One turn sends every row of this set to another row. A few are shown first. Where does it send the rows asked after them?
z120: [-.15,.18,-.13,.03,-.06,-.31,-.15,.05,-.22,-.13,-.17,-.07,-.25,-.10,-.13,.25,-.10,-.22,-.15,-.25,.17,.11,-.05,.44,.24,-.27,.02]
z748: [-.12,-.05,-.06,-.08,-.12,-.39,.04,.38,-.20,-.24,-.26,-.12,-.06,.12,-.25,.35,-.22,.03,.17,-.32,-.12,.04,-.04,.14,.29,.10,.07]
z135: [-.27,.16,-.25,.14,.10,-.36,.00,-.09,-.24,-.03,-.06,-.13,-.16,-.25,-.02,.27,-.11,-.22,-.20,-.28,.22,.21,-.02,.49,.20,-.12,.16]
z761: [.20,.31,.18,.18,.17,.12,-.14,-.01,-.15,.06,.16,-.53,.22,.09,-.45,.04,.32,-.24,-.26,.09,-.10,.22,-.05,.50,.16,.37,.16]
z918: [-.01,.21,.12,-.34,.04,-.29,-.02,.29,.17,-.13,-.17,.06,.12,-.36,-.11,-.21,.28,-.09,-.27,.14,-.17,.12,.15,.04,.12,.39,.12]
z508: [-.30,-.35,.34,-.08,.12,-.39,-.14,.01,-.35,.10,.02,-.06,.29,-.19,-.17,.26,.05,.03,-.06,-.22,.14,.28,-.23,.01,.12,.34,.28]
z263: [.33,.04,.07,.23,.08,-.23,.44,.11,-.14,-.04,-.15,-.10,.12,.02,.01,.26,-.17,.08,.19,-.06,-.22,-.07,-.14,.01,.26,.36,.43]
z546: [.44,.12,.14,.15,-.06,-.25,.25,.23,-.08,-.08,-.23,-.15,-.04,.11,-.14,.18,-.18,.03,.19,-.03,-.19,-.22,-.17,.07,.34,.18,.31]
z412: [.19,.06,.42,.16,.22,-.17,.00,-.32,-.18,.32,.16,-.20,.21,-.28,-.18,.01,.04,.09,-.22,.01,.23,.07,-.24,.24,.13,.21,.52]
z531: [.24,.41,.07,.47,.12,-.11,.30,-.21,-.12,.09,.01,-.13,-.07,-.21,.03,.15,-.11,-.12,-.14,-.02,.02,-.08,-.04,.42,.25,-.03,.40]
z355: [-.14,-.18,.13,.11,.10,.02,-.15,.13,-.21,-.17,.00,-.36,.31,.14,-.55,.25,.33,-.27,-.10,-.02,-.23,.33,.04,.12,.14,.41,-.04]
z366: [.29,.42,.15,.32,-.03,-.12,.14,-.08,-.07,.04,-.10,-.14,-.24,-.01,-.06,.11,-.14,-.18,-.10,.06,.03,-.15,-.03,.44,.30,-.19,.23]
z794: [.05,.27,.05,-.32,.13,-.19,.00,.08,.22,-.16,-.12,.04,.07,-.38,-.21,-.26,.25,-.03,-.33,.20,-.08,.12,.20,.09,.06,.22,.11]
z539: [-.07,.02,.09,.05,.15,-.04,-.32,.06,-.25,.00,.05,-.41,.16,.02,-.32,.13,.43,-.49,-.29,.04,.00,.39,-.11,.40,.17,.31,-.02]
z660: [-.30,-.15,-.17,-.01,.06,-.46,.19,.26,-.28,-.24,-.12,-.14,.05,-.01,-.09,.41,-.22,.02,.15,-.35,-.10,.16,-.07,.15,.20,.25,.17]
z386: [-.45,.06,.43,.09,.15,-.26,-.10,-.17,-.28,.27,.24,-.24,.13,-.15,-.17,.15,-.08,-.01,-.26,-.12,.20,.30,-.01,.48,.08,.12,.28]
z423: [-.13,.28,.25,-.12,.05,-.22,.12,.22,.24,-.22,-.03,-.03,.11,-.33,-.24,-.20,.20,-.04,-.25,.24,-.31,-.03,.31,.11,.08,.29,.09]
z580: [.35,.00,.08,.10,.17,.13,-.06,.02,-.13,-.06,-.01,-.41,.36,.12,-.59,.11,.33,-.09,-.09,.04,-.18,.21,-.09,.09,.17,.49,.17]
z230: [-.10,-.14,.55,.22,.10,-.19,.21,-.05,-.16,.21,.09,-.18,.35,-.04,-.36,.20,-.13,.24,.03,-.05,-.11,.08,-.02,.01,.14,.44,.45]
z493: [-.21,.38,.17,-.30,.06,-.22,.01,.25,.16,-.26,.01,-.03,.11,-.31,-.21,-.18,.19,.04,-.27,.11,-.25,.09,.28,.26,.02,.28,.06]

z493 goes to z794
z135 goes to z531
z546 goes to z748
Where do these go?
z386 goes to z412
z580 goes to z355

